(in the rows, 100 means zero)
runs of hidden systems
run 1, Duvos (9 x 26)
108	85	122	85	109	84	101	74	70	83	90	94	97	89	67	95	63	88	80	86	112	86	67	126	115	96
115	119	124	109	103	101	98	82	86	73	104	105	116	42	103	105	122	97	85	107	72	107	115	112	93	97
118	95	92	114	114	82	108	131	97	74	83	79	75	105	100	106	112	103	103	105	65	83	132	114	115	118
114	118	96	116	127	97	99	134	100	103	87	91	126	113	78	96	99	104	117	104	118	81	80	131	86	111
80	123	67	103	122	110	94	96	97	71	128	99	133	104	128	92	90	100	101	106	103	103	79	110	106	113
96	96	81	75	113	89	128	80	74	81	97	102	91	116	120	77	81	104	81	110	99	125	97	108	81	103
130	111	96	94	70	104	108	93	105	103	73	118	111	106	92	89	93	109	65	105	82	132	99	107	82	101
116	102	111	117	80	115	87	113	122	89	73	88	96	101	107	104	78	86	61	71	95	93	99	92	104	119
105	91	131	127	115	90	101	92	115	95	95	68	105	72	83	81	71	100	90	77	116	89	91	96	116	99
run 2, Nito (9 x 26)
100	95	56	107	59	102	88	141	150	123	100	95	90	160	93	100	92	119	104	100	74	100	117	80	152	107
103	120	100	124	129	124	101	124	110	102	74	92	118	134	124	109	76	80	94	68	154	76	52	98	58	132
67	99	108	93	115	102	110	56	102	89	134	87	122	62	130	45	68	110	84	100	123	145	97	81	86	86
107	68	121	65	93	76	114	59	57	74	90	93	56	88	70	108	74	94	60	94	86	83	101	111	133	90
148	97	138	121	60	98	83	128	117	115	57	108	97	68	67	106	123	94	87	94	63	109	128	111	88	97
95	120	93	147	104	118	86	130	145	96	117	76	100	96	123	131	129	106	110	89	87	62	124	68	136	118
88	108	92	130	173	84	120	113	81	76	108	81	116	96	123	93	108	93	148	105	118	84	80	120	75	112
87	114	72	72	109	85	105	65	73	86	139	119	141	88	84	75	95	119	109	136	87	130	81	134	118	79
118	98	63	51	63	102	102	101	71	88	79	134	79	147	93	115	97	99	67	115	64	111	101	122	102	109
run 3, Gef (9 x 26)
95	112	104	111	113	90	83	97	83	78	129	113	133	44	93	98	131	96	139	120	68	110	105	130	109	88
103	109	65	61	100	95	122	92	64	86	108	124	79	125	105	124	136	114	93	139	71	99	124	114	101	100
128	102	74	112	99	93	125	112	96	108	58	131	108	139	117	97	100	93	110	102	81	136	75	115	51	113
79	105	55	97	76	123	83	111	130	100	110	107	121	142	134	81	62	94	87	83	103	124	78	84	110	116
79	102	118	81	109	122	97	75	94	86	105	82	106	89	124	76	51	91	51	78	151	105	80	87	78	108
108	82	146	101	76	92	93	76	114	99	96	76	96	51	74	66	71	106	60	85	98	120	122	90	118	82
122	80	137	108	90	89	97	105	103	95	78	73	57	86	64	131	102	98	79	83	89	51	124	93	141	100
120	107	121	153	135	89	100	141	118	102	88	75	96	84	86	124	137	101	141	97	93	56	117	105	108	110
78	114	69	122	143	86	108	101	92	89	144	101	115	97	112	119	139	110	162	125	82	78	98	107	130	96
run 4, muder (9 x 26)
121	94	81	72	63	92	94	121	94	85	79	109	86	110	87	84	96	108	71	116	52	127	135	123	105	104
137	123	94	126	69	121	97	129	138	116	59	104	108	131	102	117	100	104	69	86	89	99	99	88	89	122
96	104	114	140	117	113	101	102	135	90	94	64	102	97	124	93	67	97	76	64	127	82	88	70	106	120
103	95	139	107	132	84	114	61	78	69	108	70	97	49	88	94	83	103	74	92	112	79	100	107	114	95
114	103	115	104	100	86	95	86	73	67	106	114	105	43	95	107	129	90	107	115	48	110	122	124	106	92
114	110	72	112	101	97	88	156	104	84	88	104	97	113	106	117	136	98	127	116	55	92	129	122	102	120
107	127	64	126	131	106	108	137	116	99	89	90	127	149	112	103	93	107	116	99	118	83	71	113	89	127
78	114	75	87	128	105	108	77	92	76	123	85	130	113	117	67	52	108	77	98	134	109	64	110	102	108
101	99	95	53	85	95	114	59	72	76	104	103	97	87	95	71	74	112	45	115	90	135	111	113	99	90
run 5, sav (9 x 26)
96	128	97	101	105	122	88	127	112	110	108	99	118	95	108	106	129	107	106	113	116	92	118	96	79	106
88	94	88	115	132	87	124	87	99	92	110	87	95	116	115	99	88	103	116	97	109	91	83	90	111	105
97	87	99	77	91	94	95	96	80	102	96	114	109	101	84	80	82	92	104	104	101	121	84	123	90	90
98	111	85	83	78	114	100	91	104	99	110	111	96	108	111	108	109	111	75	110	90	108	114	87	106	100
105	85	109	111	101	96	110	112	113	102	79	84	77	110	111	91	90	97	94	86	100	103	113	85	90	109
98	98	118	111	91	105	84	103	118	117	103	93	115	89	80	93	88	100	101	88	115	95	89	95	113	93
91	101	117	102	105	107	94	80	88	90	114	105	101	70	109	116	111	86	101	93	100	90	97	93	102	97
102	91	104	98	109	83	110	103	89	99	103	99	88	87	90	99	120	106	118	117	82	102	119	106	103	91
117	105	88	108	97	96	108	105	102	110	88	115	100	122	89	121	112	102	109	105	85	92	88	106	107	103
run 6, Duvos (9 x 26)
107	114	114	99	113	112	112	80	86	87	91	97	104	93	111	110	90	95	68	93	121	91	83	97	79	110
104	95	104	117	95	90	104	93	113	89	98	93	108	79	108	74	92	104	95	98	75	129	113	96	104	98
117	92	104	97	96	92	100	101	91	88	83	93	87	109	77	110	86	95	83	92	91	82	93	116	120	107
107	113	120	115	114	106	92	107	99	91	95	93	118	70	98	101	107	93	98	96	106	93	98	110	86	104
95	101	85	109	116	91	105	105	102	78	113	84	100	98	107	96	99	107	106	104	83	93	110	106	124	107
106	100	94	93	119	91	112	103	78	94	92	103	101	109	92	98	97	97	109	107	103	98	87	121	86	102
103	120	82	97	97	111	95	104	101	91	106	107	122	98	110	95	105	106	90	113	93	112	101	110	92	107
104	99	88	100	105	102	115	102	101	90	88	93	90	121	117	97	85	100	85	94	98	103	99	96	93	113
108	101	108	104	93	101	101	97	106	105	89	99	116	100	93	82	80	103	87	93	106	116	87	104	91	99
run 7, Nito (9 x 26)
108	93	93	114	116	88	104	135	100	79	85	78	75	108	106	109	108	96	107	98	77	77	126	107	110	120
116	124	95	133	120	94	107	109	117	106	101	95	139	96	89	94	105	116	118	107	102	97	83	111	101	103
84	110	68	94	111	103	98	88	86	66	120	109	116	105	129	98	91	95	98	103	84	108	85	112	111	110
110	101	83	74	102	90	116	106	85	94	86	98	97	124	87	79	84	113	81	117	100	116	104	121	88	102
118	103	91	109	71	106	105	89	120	113	80	110	107	120	96	99	81	104	73	88	90	115	83	87	110	103
96	92	108	106	96	112	87	117	113	88	86	82	90	102	118	87	74	86	78	74	111	96	103	90	93	119
103	104	127	118	120	95	114	81	107	95	101	73	102	72	98	87	89	108	83	91	120	93	103	89	99	98
104	88	119	114	106	85	102	78	88	74	104	96	96	64	99	102	99	89	101	92	74	98	102	107	121	96
116	107	102	102	102	91	91	122	93	83	97	94	101	81	82	105	120	105	101	115	72	87	124	124	114	105
run 8, Gef (9 x 26)
109	109	127	106	65	134	53	111	93	86	88	132	104	54	117	137	129	56	91	79	74	94	104	103	83	110
91	98	83	92	115	91	131	125	121	121	106	67	64	136	109	86	117	136	106	124	115	98	152	72	95	99
107	88	106	130	117	79	113	72	89	110	93	116	121	106	84	105	80	84	132	80	106	96	36	112	107	93
78	113	92	72	76	126	49	128	101	86	126	108	119	76	106	93	113	91	98	109	92	103	125	113	106	103
109	108	104	84	113	97	144	67	86	113	94	100	78	116	105	110	113	120	75	115	119	99	110	81	80	94
111	71	106	118	81	84	93	111	109	112	76	113	101	99	89	83	85	79	125	82	76	128	85	108	96	95
88	116	84	86	90	123	78	120	115	103	112	91	104	124	95	113	96	105	83	98	119	70	100	93	124	111
97	104	126	117	123	102	115	81	96	103	100	94	106	73	117	99	106	93	105	93	122	103	94	86	68	97
89	79	99	85	87	83	92	96	100	102	117	97	94	89	79	81	94	106	112	108	83	112	115	105	131	84
run 9, muder (9 x 26)
95	87	103	116	120	83	103	109	107	97	110	71	82	102	86	105	100	106	120	96	100	68	108	96	140	101
103	105	111	101	122	98	98	93	71	92	99	114	115	83	95	114	109	82	118	100	109	89	73	123	82	99
77	108	77	86	107	101	90	108	97	92	131	104	114	93	115	87	115	108	118	123	91	113	118	106	105	96
108	95	70	81	99	91	118	105	84	102	88	113	85	144	97	103	95	105	101	113	92	104	92	112	98	105
100	107	93	95	81	113	90	109	117	118	93	108	124	117	95	80	79	102	88	96	116	123	81	100	87	101
89	97	101	85	84	113	103	82	107	103	105	91	84	111	109	102	82	105	62	90	114	98	105	74	112	101
114	86	136	106	91	92	112	82	101	110	80	94	84	76	90	93	94	96	84	87	101	112	106	85	87	90
106	94	126	118	84	101	83	101	113	102	104	96	94	68	86	116	115	94	104	88	82	86	115	88	126	94
103	98	116	120	121	99	98	118	93	92	94	95	86	88	109	128	127	83	124	93	95	71	106	99	93	110
run 10, gulid (9 x 26)
88	72	115	82	49	115	58	117	120	102	94	97	82	86	102	79	75	81	77	75	87	118	125	87	112	100
106	87	125	106	114	99	117	106	104	111	83	70	51	115	94	130	107	101	85	84	126	51	118	72	106	110
115	88	145	153	102	87	111	78	123	124	89	99	112	62	88	97	102	93	122	76	100	110	81	81	99	84
94	96	108	113	115	85	82	102	87	78	128	94	104	64	77	121	122	94	132	105	75	67	102	120	147	92
124	130	98	99	123	94	125	88	69	99	99	122	121	88	89	121	143	113	112	135	90	100	96	126	74	93
96	119	54	92	82	103	94	115	111	106	118	126	135	115	107	84	117	117	119	131	71	140	106	115	102	96
85	111	50	68	102	118	93	129	91	96	102	111	104	162	121	100	87	95	98	107	117	98	82	113	85	122
75	99	98	71	88	126	93	91	106	110	101	101	106	116	128	69	63	92	67	85	144	126	89	81	65	105
77	56	114	74	79	101	95	84	100	97	98	82	51	106	110	87	60	85	71	72	110	102	113	70	117	99
run 11, sav (9 x 26)
109	72	146	148	86	101	84	103	126	140	78	114	102	72	95	109	106	68	144	61	103	107	75	76	83	87
68	96	121	90	106	109	70	103	89	125	144	110	102	73	82	128	144	90	154	110	122	64	104	94	117	77
106	95	99	105	133	77	148	66	66	116	102	128	83	105	108	131	147	99	146	123	93	100	90	95	74	85
97	91	53	86	91	88	105	131	96	132	95	134	101	156	94	98	119	103	156	125	82	122	91	117	89	95
88	111	66	69	95	126	112	104	101	131	94	118	94	174	115	115	92	104	88	102	145	95	73	81	73	112
66	86	93	86	100	114	107	93	117	121	107	97	106	117	138	50	64	99	97	89	141	147	92	70	58	99
67	62	112	70	61	101	91	57	108	118	126	98	80	94	97	73	61	99	79	82	113	125	100	64	133	74
109	68	154	95	51	104	94	74	104	121	81	114	63	58	95	108	110	81	79	80	84	118	129	64	92	80
107	85	140	138	77	98	83	121	139	137	99	92	79	69	82	127	146	98	133	91	82	80	138	66	122	86
run 12, Bogi (9 x 26)
99	112	70	143	87	116	72	162	153	101	93	98	130	117	133	81	102	95	130	89	74	124	107	96	95	121
75	112	81	78	123	115	108	94	105	101	122	70	91	147	101	105	70	119	71	97	159	55	85	84	123	113
90	96	109	88	107	96	117	49	74	102	106	127	131	77	113	68	77	92	100	102	117	152	60	106	58	81
95	76	99	56	52	96	72	100	87	81	103	108	73	83	87	87	90	92	71	104	54	120	139	110	129	91
151	105	138	123	95	97	120	119	109	112	41	87	77	99	78	120	114	103	70	89	98	82	116	98	73	111
93	106	120	160	109	105	76	124	151	110	113	71	131	70	103	87	96	101	126	77	109	90	97	80	120	103
70	87	98	98	143	88	108	71	72	76	131	85	86	99	102	120	87	89	117	90	123	54	72	101	138	100
104	108	88	85	120	84	110	83	54	79	111	130	123	78	97	100	123	95	128	130	77	120	88	143	78	91
114	113	54	91	72	104	100	126	105	84	94	117	90	131	113	114	124	110	89	121	43	112	131	107	117	113
run 13, gulid (9 x 26)
130	139	94	111	96	113	129	91	111	108	86	107	102	109	108	129	135	126	69	118	93	94	117	85	82	109
94	93	77	135	107	91	101	127	129	100	98	95	117	114	125	75	90	97	134	92	83	125	94	96	100	109
86	109	89	86	118	109	86	99	85	80	113	89	117	113	91	100	69	96	88	93	130	73	67	119	117	111
97	104	114	84	95	110	107	67	80	78	100	108	98	70	125	93	95	92	63	98	97	123	106	95	74	99
104	77	96	89	90	81	111	111	106	98	91	80	69	109	89	81	93	115	88	108	77	110	138	96	117	98
130	105	109	128	94	103	105	115	120	113	65	97	99	121	84	120	95	99	89	82	103	80	82	96	102	113
89	111	114	134	114	112	86	104	121	91	115	86	122	68	118	100	101	92	112	84	107	89	96	88	105	105
90	94	98	98	131	81	119	70	74	76	120	92	99	85	100	100	95	101	109	107	96	91	90	110	119	94
122	105	101	85	89	92	104	93	80	90	88	117	110	86	80	91	104	103	87	115	77	121	103	128	90	95
run 14, Bogi (9 x 26)
87	94	61	37	49	111	68	102	78	118	119	140	96	140	72	120	108	98	102	121	84	98	93	116	132	90
120	117	109	82	78	129	118	105	99	130	66	127	82	117	123	123	134	99	73	107	116	116	121	76	29	106
83	81	111	108	70	105	87	122	157	154	107	82	96	107	92	62	92	119	115	94	120	127	128	60	103	82
90	67	135	92	88	106	91	71	95	131	97	104	75	107	77	123	76	73	101	63	143	69	60	77	115	87
86	91	149	89	100	103	79	82	73	108	118	114	108	31	85	104	131	79	127	104	109	102	110	107	79	74
108	81	104	108	88	78	110	97	95	109	106	111	63	91	87	138	149	102	132	113	50	83	132	89	137	88
116	106	91	129	119	98	101	150	105	121	78	108	99	130	97	132	139	91	152	104	101	72	93	109	78	114
73	133	63	103	110	123	91	109	124	123	143	108	132	130	118	115	123	117	128	118	127	86	87	82	112	102
66	89	66	61	109	105	123	72	75	113	118	124	87	145	133	96	91	96	110	110	126	122	79	84	76	94

runs to name
run 15 (2 x 26)
99	95	139	127	123	86	117	60	96	99	111	89	106	47	100	95	103	101	108	93	107	102	98	87	98	84
112	88	101	102	98	71	102	88	81	82	108	106	97	75	73	108	116	103	117	114	54	97	110	125	138	86
 => gulid
run 16 (2 x 26)
111	88	82	103	96	89	99	88	75	69	93	113	80	118	98	142	95	77	97	85	59	70	77	115	143	112
108	129	88	112	121	112	92	149	107	81	87	87	120	99	121	91	116	102	102	108	102	101	119	120	62	125
 => Gef
run 17 (2 x 26)
108	90	104	95	91	91	119	81	96	107	86	110	100	101	101	76	87	102	90	100	94	139	95	99	78	91
105	87	111	90	69	107	74	115	111	100	88	94	94	94	85	90	82	92	80	87	90	103	111	101	113	102
 => Bogi
run 18 (2 x 26)
111	117	101	134	112	104	88	127	108	100	102	106	102	93	98	150	150	92	137	103	81	57	107	101	116	110
81	104	81	123	154	94	105	127	93	87	110	88	112	115	127	100	108	87	154	102	116	83	81	113	82	115
 => muder
run 19 (2 x 26)
91	107	116	63	93	113	95	78	79	111	119	106	85	97	77	134	118	104	80	109	126	63	105	93	116	88
95	94	113	124	103	100	109	101	109	118	99	113	91	80	128	111	140	93	136	102	87	114	119	75	73	94
 => Duvos
run 20 (2 x 26)
68	110	98	51	88	131	73	112	106	121	121	91	119	114	94	66	72	108	77	104	163	109	98	97	82	95
98	82	126	84	90	105	134	37	83	114	89	113	65	104	117	115	89	91	66	83	120	108	86	61	80	91
 => Nito
run 21 (2 x 26)
125	121	109	106	90	123	108	108	107	135	70	117	103	136	91	137	115	99	87	93	130	78	75	88	71	108
63	98	106	103	98	120	82	101	127	122	131	98	118	81	126	76	104	101	120	97	128	122	111	68	86	89
 => Bogi
run 22 (2 x 26)
91	105	68	103	104	91	102	126	107	91	121	99	92	101	121	99	140	116	131	131	59	112	148	97	113	101
125	92	89	106	112	85	127	107	96	112	67	95	79	156	80	122	86	101	98	91	112	71	73	105	106	111
 => sav
run 23 (2 x 26)
128	108	98	112	109	84	108	110	99	95	82	89	106	108	65	105	96	113	94	104	91	81	89	127	119	104
101	115	100	115	121	108	85	113	92	74	101	97	123	83	114	104	99	83	105	92	100	90	84	119	88	115
 => Duvos
run 24 (2 x 26)
86	66	98	102	75	95	84	100	112	132	91	125	115	119	93	70	62	76	134	77	108	138	54	99	91	86
69	99	109	51	68	131	76	80	91	121	130	116	87	93	104	114	111	95	83	103	129	96	111	72	102	84
 => sav
run 25 (2 x 26)
121	72	100	140	69	75	110	100	147	125	81	91	85	119	77	93	80	111	106	80	62	111	100	74	150	93
87	101	108	109	124	116	68	134	97	81	102	78	93	105	100	130	91	72	110	72	129	37	81	110	117	124
 => Gef
run 26 (2 x 26)
84	87	108	61	72	122	74	128	91	129	97	122	79	108	102	110	126	80	115	105	115	103	120	92	65	94
93	111	98	105	83	121	106	105	139	143	112	96	92	123	106	116	123	123	100	103	123	89	116	54	107	93
 => Duvos
run 27 (2 x 26)
119	83	122	106	111	92	107	108	77	71	60	88	72	91	109	103	83	71	80	76	91	92	101	114	74	118
121	123	112	121	105	94	93	117	122	94	101	76	132	71	70	79	100	125	87	110	93	100	115	118	113	97
 => Duvos
run 28 (2 x 26)
104	91	56	81	80	94	132	102	103	96	85	106	62	153	132	93	99	116	78	115	66	133	130	81	95	110
118	103	103	93	79	111	92	138	127	133	61	92	115	137	77	65	63	106	77	89	133	118	88	107	66	107
 => Bogi
run 29 (2 x 26)
105	80	166	103	104	97	93	84	91	129	92	92	90	61	58	109	102	86	110	80	138	73	89	95	95	78
85	98	113	119	97	94	80	92	105	97	139	101	103	50	95	121	141	98	136	107	68	86	122	90	144	83
 => Duvos
run 30 (2 x 26)
86	78	59	69	91	94	119	75	81	81	97	109	73	153	124	91	57	93	74	92	88	119	80	94	114	111
107	93	114	69	58	114	87	116	115	117	73	96	95	105	92	58	70	104	53	95	114	138	121	94	69	99
 => sav
run 31 (2 x 26)
77	84	89	100	100	96	82	89	89	77	125	102	91	94	109	113	93	81	115	88	80	85	90	101	142	102
107	120	104	83	121	102	102	117	80	88	98	92	109	88	91	93	113	107	91	120	113	92	116	125	74	105
 => Gef
run 32 (2 x 26)
101	86	102	118	98	93	127	77	116	114	93	99	87	109	118	92	89	104	98	87	98	119	94	69	97	95
97	77	115	103	99	92	80	115	99	93	93	86	92	88	79	90	79	81	108	82	98	87	96	113	119	100
 => gulid
run 33 (2 x 26)
110	100	100	109	93	94	135	31	79	122	101	152	104	98	113	133	123	94	115	105	85	122	60	78	88	80
78	75	89	66	76	104	62	157	92	101	101	107	79	101	103	85	117	80	132	110	79	116	143	115	85	100
 => Bogi
run 34 (2 x 26)
133	88	104	142	94	69	113	105	117	119	76	112	110	104	67	104	108	103	136	98	64	107	83	112	119	89
81	112	68	95	102	122	72	130	100	87	118	110	101	122	119	132	118	83	119	99	96	68	96	104	117	119
 => Gef
run 35 (2 x 26)
109	104	115	118	102	103	102	104	110	130	101	102	88	111	79	145	132	101	123	97	113	55	94	83	121	95
74	87	111	116	129	101	94	100	92	105	115	104	108	87	122	101	103	73	149	87	122	96	76	94	79	98
 => muder
run 36 (2 x 26)
126	105	112	137	90	102	107	83	100	110	77	135	110	90	104	138	123	79	117	87	74	102	69	96	85	100
75	90	103	78	94	111	62	143	107	85	114	73	91	86	102	77	92	94	98	99	103	93	139	107	111	107
 => Duvos
run 37 (2 x 26)
128	86	81	116	75	68	117	82	104	98	80	126	112	106	82	80	86	105	107	106	41	145	84	121	120	89
111	111	97	93	83	128	63	151	105	74	74	89	88	113	108	115	92	78	65	81	95	72	114	114	99	135
 => Bogi
run 38 (2 x 26)
103	95	100	78	94	96	104	80	74	67	98	106	86	81	113	94	95	93	70	104	69	118	119	109	98	100
123	100	97	99	92	90	113	124	111	105	75	83	84	117	84	87	99	120	80	110	87	104	130	105	98	106
 => gulid
run 39 (2 x 26)
118	127	114	111	98	118	93	105	106	85	92	94	114	76	107	113	113	103	66	98	95	89	114	99	93	113
109	101	100	133	121	89	116	99	110	79	93	81	94	90	122	99	101	101	99	91	79	98	110	93	106	112
 => muder
